128 stands for zero in the data rows.
A hidden rule labels the rows of this table. It goes by one to three of the table's principal directions, not those with the most spread.
[164  18 221 146 208  97 166 155 221  79 147   0 177 197 251 128 113 146 134  66 162  95  63 188 127  84  76 100 141 113  99  98 200  50] Lh
[149 156 118 127 121 139  97 135 110 136 102 176 144 168 116 132 134 131 138 109 150 134 160 133 154 155 158 150 124 137 137  59 154 142] Px
[109 125 109  97 117 103 104 107 121 122 168 108  96 133 127 109 136 113 131 134 119 108 100 129 145 169 105 118 116 121 131 148 176 151] Eq
[ 71 103 166 168 113 143 101 157  92 107 160 122 105 114 140 123  73 145  66 139 162 159 107 180 122 168 145  85 104 127 106 135 150  93] Pi
[184 216  65  74 127 115 112 107 106 148  71 207 152 139  99 106 187 125 164 117 120 148 184  93 193 160 161 214 118 122 143  72 123 157] Pi
[179 154 151 128 103 119 110 156 119 162  81 154 144 135 101 135 158 119 156 139 119 117 134 104  88  80 130 127 144 143 153 132  93 150] Px
[ 57  89 137 127 149 131  88 113 123  96 193  74 102 127 144  98  89 147  95  90 157 123  91 172 159 177 121 117 100 129 100 122 158 104] Px
[ 79 108 103 150 126 167 143 121 121 114 147 115  87 100 133 144  80 135  84 147 104 130 139 121  83 131 150  95 126 156 124 168  80 104] Px
[ 98 119 176 134 115 109 158 111 137  92 115 105 127  98 159 108  92 127 130 107 170 118  86 171  90 122 137 133 117 132  91 163  76  78] CH
[196 171 180 133 179 135 169 122 179 183  82 146 173 108 110 179 145 136 164 127 124 190 173 108 102  27  75 173 169 161 130 159  38 101] Px
[151 150 116 139 144 167 151 133 135 144  92 153 142 132 133 172 137 142 128 135 108 169 174 114 131 117 138 147 123 120 141 121 105 120] Pi
[185 190  76 101 153 117 123 118 143 132  59 163 167 152 121 120 166 125 151 114 106 133 188  68 108 107 146 182 152 172 161  91  58 132] Yd
[128 136  80  64  78 118  67 143  69 140 158 147 103 125  96  68 190 137 148 103 136  76  83 159 239 214 163 160  71  39 120  71 246 208] CH
[127  85 151 127 195 145 121 128 181 171 189  62 144 117 108 145 137 152 138 102 112 130 124 130 151  63  63 127 155 128 120 144 126 139] Px
[116 136 103  86 105  81  61 132  73  98 163  97 115 139 125  53 131 126  97 104 159  82  63 163 162 216 159 118  98 110 109  93 214 150] Lh
[ 69  97 111 187  65 168 145 168 104 128 131 191  85  97 108 167 107 114 102 202 102 135 171 105  89 115 140  74 134 126 150 158  99 150] Pi
[ 94  84 176 185  85 130 165 152 124  70 124 140 116 159 184 158  74 113 100 147 178 122 100 181  75 170 137  67 125 118 123 104 191  99] Eq
[193 143 173 136 131 118 204 141 172 155  78 149 147 102 143 175 137 114 153 159 124 145 146 120  68  45  90 134 165 144 123 176  69 103] Lh
[118 177  92  62 143 103  93  78 138 158 165 129 114 122 113  95 156 119 158 111 129 140 136 120 196 177  88 176  99 133 124 157 142 154] Lh
[139 164 108 166 141 155 155 133 152 124  76 189 145 135 129 164  87 125 105 154 123 161 212  90  33  94 159 125 180 213 155 113  25  95] Eq
[ 36 101  75 175  60 146 128 159  69 118 178 212  89  88  91  96  90 109  76 172 168 115 171 120 193 176 155  91 111 135  99 106 156 153] Lh
[160 141 129 117 164 145 131 116 173 131  88 117 161 163 143 158 156 142 167  99 105 138 151 113 103 102 123 163 141 126 162 103  95 131] Pi
[150 156 113 159  78 147 153 148 117  91  36 216 137 182 168 143 113 112 136 135 152 121 177 111  73 158 197 127 124 161 162  61 106 109] Pi
[195 197  96 111  49 116 110 150  84 166  46 220 122 134  76 133 176  94 168 176  93  98 158  70  71 108 174 131 144 145 178 129  87 187] Eq
[185 152 146  95 128  98 146 129 141 128  98 136 150 138 153 100 148 126 154 107 152 113 107 148 134 133 142 158 127 118 117 106 148 115] Lh
[171 224  74  63 153 108  88  86  99 160 112 152 153 115  73  84 176 136 146 107 111 158 143  92 180 157 149 201 120 129 140 111 111 157] Pi
[130  84 240 184 169 143 175 170 199 114 126  75 166 140 212 171  70 152 102 103 195 161 107 203  53  92  82  89 138 148 106 142 113  51] Yd
[150 170  71 161  93 168 128 142  93 153  71 219 114 155  96 167 146 108 129 186  71 161 216  30 110 118 155 114 133 167 193 120  88 153] Lh
[ 99 100 149 111  98 112 133 136 144 159 188 101 111  78  97 138 152 118 153 145 134  93  79 166 132 116  66 109 130  69 114 184 166 194] CH
[ 72  98 117 103 128  95  55 126  95 103 211  53 115 120 109  58 120 137  93  99 146  83  46 165 155 190 130  98 110 100 112 121 200 160] Eq
[140  96 195 152 166 144 165 147 194 146 131  96 149 122 166 158 100 144 132 111 152 140 131 161  86  65  91 118 149 152 110 154  87  83] CH
[131 136  62 117  73 134 150 111  89  90  73 145 102 141 141 141 145 104 139 153  80  83 131  95 105 160 193 126 105 100 147 131 122 149] CH
[129  90 154 156 132 136 179 144 173 145 138 112 131 106 137 162 115 119 133 157 115 116 134 122  76  60  95  94 163 138 126 177  93 124] Eq
[111 128 165  95 207  87  83  94 193 133 179  63 176 131 116  88 148 147 162  70 148 145 102 145 148 104  61 171 157 136 130 123 112 130] Yd
[117  65 161 130 199 144 116 130 161 126 193  33 145 146 152 123 127 166 117  72 136 130  82 163 187 123  88 123 117  94 109 104 195 113] CH
[123 123 100 137 155 154 135 110 121 113 136 125 121 147 124 138 127 138 115 116 111 147 141  97 154 141 126 134 125 133 143  96 147 123] Eq
[170 147 165 159 103 124 161 137 120 136  65 173 134 129 115 161 145 110 153 175  95 161 140  82  72  68 126 118 154 136 166 155  81 116] Yd
[125 137 163 148 151 135 121 124 141 117 114 121 136 154 152 150 104 135 118 115 147 167 137 135 100 131 109 125 126 161 137 126 110  90] Lh
[ 64  90 154 197 130 141 143 137 127 100 143 149 136 122 132 146  75 125  95 143 163 161 163 138 135 114 121 103 141 152 106 117 106  91] Px
[116 121 151 139 145 127 141 133 119 118 151  97 112  96 136 121  93 139  81 128 145 147 102 143 109 125 109 109 125 149 102 160 114  87] Lh
[175 113 133  97 134 115 112 137 148 150 119  87 156 157 133 122 178 130 175 104 105  82 100 131 146 105 128 137 126  86 141 117 164 167] CH
[151 156 123 133  90 140  97 155  70 170 118 150 122 111  82 140 130 127 107 162 111 130 127 130 120 131 166 102 120 116 129 147 138 160] Px
[ 94 120 154 141 108 101 144 137 120  90 126 128 129  96 159  87  74 125  93 117 193 112 109 179 106 144 158 122 121 155  72 137  92  74] CH
[ 92  91 116 175 129 161 160 128 151 107 123 148 107 139 150 172  92 120 113 162 100 141 180 101  89 103 132  99 150 162 144 139  85 101] Eq
[142 115 176  95 162 106 127 150 143 174 204  59 118  58 116 112 125 149  97 118 158 130  66 190 150 108  56 119 127 108  69 190 161 126] Lh
[202 197  82 122 129 149 115 136 117 167  45 194 149 155  92 156 162 123 150 142  83 143 210  49  94  85 160 159 153 182 176 102  50 145] Px
[ 22  53 152 204  71 127 104 164 105  45 163 153 127 184 172 112  71 115  92 130 205 107 113 187 140 216 159  61 109 105 126  44 231 128] Yd
[133 117 165 113  43  80 137 176 120 156 125 153 117  69 114 108 142  97 154 157 172  56  94 179 108  96 114 113 128 103  81 181 118 166] CH
[139 143 125 150 159 160 124 136 129 144 127 117 139 136 119 161 107 144  95 132 116 161 150 114  91 118 127 108 141 159 144 128 108 119] Eq
[ 78  51 151 160  89 120 161 143 158  89 140  99 109 127 164 155 115 105 142 151 126  74 102 149  78 105 105  80 138 101 126 160 131 138] Pi
[ 86 114  93 147  80 151 129 122 124 117 115 155 122 138 108 155 146 112 159 151  96 100 143 105 105 136 150 114 129  92 169 123 122 188] CH
[ 11  31 107 112 124 130  91 103 159 104 241  60  83 138 149  90 133 126 153  95 129  68  86 154 218 180  80 110  85  76 118 138 207 171] CH
[182 231  60  78 121 134 145  81 105 151  70 240 126 132  91 117 173 118 170 121 124 163 195  73 193 163 155 221 117 145 145  76 112 144] Eq
[134 135 119 148 137 149 174 110 149 121  91 143 122 126 137 181 125 120 137 155  90 156 167  89  82  91 116 131 147 146 150 157  67 110] Yd
[ 86  77 191 138 149  99 114 132 150  89 178  59 138 130 160 110 109 140 115 103 166 127  59 191 125 143  90 106 128  96 109 129 177 108] Yd
[181 121 176 152 149 128 175 140 166 130  84 144 168 156 157 155 122 128 151 117 151 137 145 137 108  76 127 138 158 144 122  94 119  92] Px
[163 181  82 112 112 125 122 134 112 167 101 191 131 111  82 121 158 115 138 159 103 134 180  75 131 109 139 149 146 155 148 130  88 160] Lh
[ 73 103 107 133  55 120 116 147  68 100 160 148  62  93 120 107 100 111  85 169 136  91  95 155 123 184 159  82 104 110 105 148 168 142] Eq
[162 158 113 156  67 143 178 132  93 101  48 188 126 164 157 169 125 102 132 168 119 132 142 107  81 164 185 105 112 113 160 111 148 127] Lh
[145 117 139 144 122 128 163 155 119 138 138 147 135 109 125 133 129 127 112 140 155 134 128 141 164 121 112 120 129 109 101 114 171 129] Lh
[197 181  83 100 104 118 151 122 133 163  54 200 138 136 113 136 182 101 183 158  84 120 192  58 132  89 145 171 140 146 157 135  74 151] Lh
[ 77 133  87 104 131 111  31 134  68 126 191  99 105  99  82  28 114 148  71 113 124 112  96 121 161 174 172 115 111 150 120 126 126 137] Pi
[197 211 112 110  92 100 136 135  97 135  46 198 162 144 121 109 157 107 148 132 153 131 149 100 117 145 163 160 123 146 143  96 112 136] Yd
[155 156 105  91 135 147 154 140 132 183 166 136 101  69 105 120 143 141 111 136 127 136 125 129 153 133  97 138 117 121 111 164 141 148] Yd
[130 156 153 156 167 146 146 105 135  91  84 139 156 155 165 148  78 146 103 103 158 188 154 147  96 145 165 148 131 168 122  92  88  52] CH
[126 185 100  93 120 122  59 108  85 136 132 160 125 159 108  87 143 133 130 108 140 152 130 129 184 214 160 156  91 126 146  87 177 149] Yd
[ 86 107  84 112 125 112  68 113 136 105 157 102 130 175 125 103 152 117 151 112 109  86 124 106 142 166 124 121 125 119 167  98 163 180] Lh
[120 134 112 106 146 114  90  89 128  94 122 108 127 180 141 112 136 126 148  94 120 122 118 117 138 165 136 149 119 138 151  91 146 124] Eq
[149 100 106 188 130 202 203 142 158 128  66 172 114 159 166 211 111 125 131 170  63 151 214  61  74  67 154 103 147 162 171 132  64  92] CH
[ 57 101  62 111  93 136  93 140  69 108 204 145  65  90 109  63 113 138  71 141 130 102 109 145 204 217 170 110  91  98 103 108 202 151] Yd
[151 178 103 120 110 119 103 112  92  87  55 169 140 187 150 119 136 120 137 112 133 140 147 109 122 184 184 156 105 143 157  69 130 112] Pi
Here are more rows. What is the label of each one?
[100 119 115 127 142 136 126 129 132 166 190 123 108  77  89 132 110 131 101 153 121 138 144 132 145 109  99 114 145 141 102 172 118 142] Eq
[136 115 146 158 107 125 103 194  75 107 131 140 107 140 151 125  87 136  45 151 164 138 117 167 113 172 151  74 117 146 108  95 191  96] Lh
[ 71  77 167 122 227 133 104 111 210 165 244  25 153  83 103  99 101 165 122  64 157 126 106 159 149  62  40 135 163 160  89 161  83 121] Px
[124 143 126 104  98  94 113 142 103 144 155 147 108  81 105  85 122 119 108 152 147 112 109 152 133 142 136 122 132 132  98 156 134 137] Lh
[ 85  98 107  91 149 113  50 121 123 165 223  64  96  80  61  87 131 140 112 135  81  92  95 132 133 105 113 108 154 130 119 181 117 173] Px
[174 162  93 134 129 156 163 133 137 167  80 193 115 109  95 163 150 121 141 174  66 154 201  46  89  59 128 143 164 173 166 152  40 130] Lh
[153 109 107 203 141 207 181 188 130 140  71 150 140 121 140 176  93 149  73 152  94 143 202  68  55  49 175  87 151 186 147 122  25  84] Pi
[130 159 172 165 100 122 154 146 125  87  66 180 166 153 176 138  83 124 113 118 211 152 140 182  78 169 169 129 123 146 115  79 120  82] Pi
[ 78  91  61 131  91 161 115 112 128 144 150 147  83 126  82 154 156 107 165 167  48  85 164  66 131 104 130 111 137 111 171 155 106 201] Px
[195 140 159 146  92 149 171 145 137 153  50 148 147 151 140 194 143 114 169 150 105 112 135 121  55  79 151 112 138 114 154 145 105 140] Px
[126 122 160 149 152 131 163 120 162  96 115 126 148 153 171 148 116 133 133 109 159 160 128 142 117 138 101 136 129 129 134 102 139  94] Yd
[120 114 209 125 150 104 150 156 158 145 192  87 125  60 147 107  75 147  79 122 203 142  71 223  98 120  82 104 141 139  59 178 138  82] Lh
[ 60 102 122 114  79 129  91 109  87 112 184 131  93 146 129 110 135 120 144 112 161 109  85 182 234 232 129 125  59  49 109 104 255 173] Px
[ 94 149  68 127  79 150 108 140  98 150 138 195  81 106  96 109 138 116 120 171  98 129 170  76 135 155 145 115 112 146 162 149 105 164] Yd
[107 106 176 140 125 108 150 128 150 116 142 103 130 104 145 138 100 122 124 134 156 124 101 173  93 109 105 112 141 125  97 165 114 106] Px
[119 119 153 118 148 128 155 158 161 180 193 115 120  48 121 127 108 143  94 147 157 145 128 179 141 103  77 119 139 126  74 190 123 123] Yd
[117 120 143 141 147 127 104 141 102 128 160 118 120 118 113 118 114 142  88 130 139 160 118 138 158 138 113 116 125 132 114 120 158 112] Lh
[151 118 128 177 121 131 160 134 124  80  60 140 142 181 177 166  85 109 104 152 117 127 161 106  51 115 180  92 151 176 142 107  98  75] Eq
[181 188  61 125  76 142 156 123  99 162  28 208 116 102  77 166 162  96 159 203  33 118 205  29  53  56 188 141 159 160 172 182   0 157] CH
[159 176  99  88 122 110 127 118 110 137 109 146 119 112 128 115 148 125 124 145 110 142 132 125 136 159 146 152 116 119 126 146 130 130] Yd
[119 124  99 128 127 123 131 123 128 112 126 143 108 139 147 100 121 117 120 137 114 123 150  90 132 136 140 124 125 165 139 130 110 105] Lh
[116 121 137 127 141 110  78 113 138 120 125 105 156 169 117 122 157 126 166 113 107 128 123 110 135 120 118 137 135 114 164 112 130 154] Pi
[ 93  73 208 144 155 129 138 150 166 130 193  63 124 103 164 145  92 149 103 113 175 144  78 215 129 125  66  98 120 101  83 164 171  98] Pi
[132 144  90  85 159 109 110  86 138 100 133 106 141 165 147  86 162 132 154  86 120 124 113 109 182 179 130 171 108 110 148  86 168 135] Yd
[159 127  86 127 123 178 131 161 134 157 101 160 130 149 132 142 159 144 140 124  96 115 172  99 147 122 163 136 116 115 158  89 132 155] Pi
[151 172 139  78 174  59  82  81 115 111 132  85 159 133 116  81 138 128 131  92 145 146  94 144 161 146 118 176 135 138 101 121 134 106] Eq
[126 173   0 114 113 147  71 108 101 130  84 196 115 171  81 127 160 109 141 163  37 114 229  15 109 140 195 144 152 180 206  92  64 181] Lh
[161 119 187 141  96  95 176 135 146 101  80 131 150 154 176 151 136 104 165 133 160 114  94 156  92 119 113 120 127 101 126 129 156 114] Lh
[141  97 183 155   7  79 159 183 103  95  70 167 135 139 162 109 124  81 161 143 200  27  73 177  71 125 164  82 118 103 105 117 156 145] Px
[186 179 102 105  58 124 178 152  82 144  78 206  98  91 120 111 147 109 125 159 142 107 126 114 123 147 162 137 107 123 116 133 134 138] Lh
[ 81  94 136 108 150 131 144 103 139 109 195  61 115 103 150 112 128 147 120  95 148 128  64 178 189 178  92 134  88  61  97 143 199 131] Pi
[ 99 130 145 104 186 128 135  95 154 141 191  83 125  77 119 118 119 154 114 106 138 174 105 160 170 131  77 158 124 113  94 166 125 107] Pi
[120 122 127 110 149 132 131 126 144 161 173 106 124  90 109 127 133 139 124 125 128 131 123 146 158 115  96 136 130 113 104 157 133 143] CH
[138 163 108  58 169  87  58 114 124 170 192  86 133  99  84  62 152 142 120  95 138 121 102 140 184 147  96 160 127 139 104 140 146 156] Lh
[142 152 109  84  81  99  76 137  61 156 147 120 101  95  82  94 143 120 115 145 120  87  82 153 147 161 161 118 106  98 102 158 167 173] Px
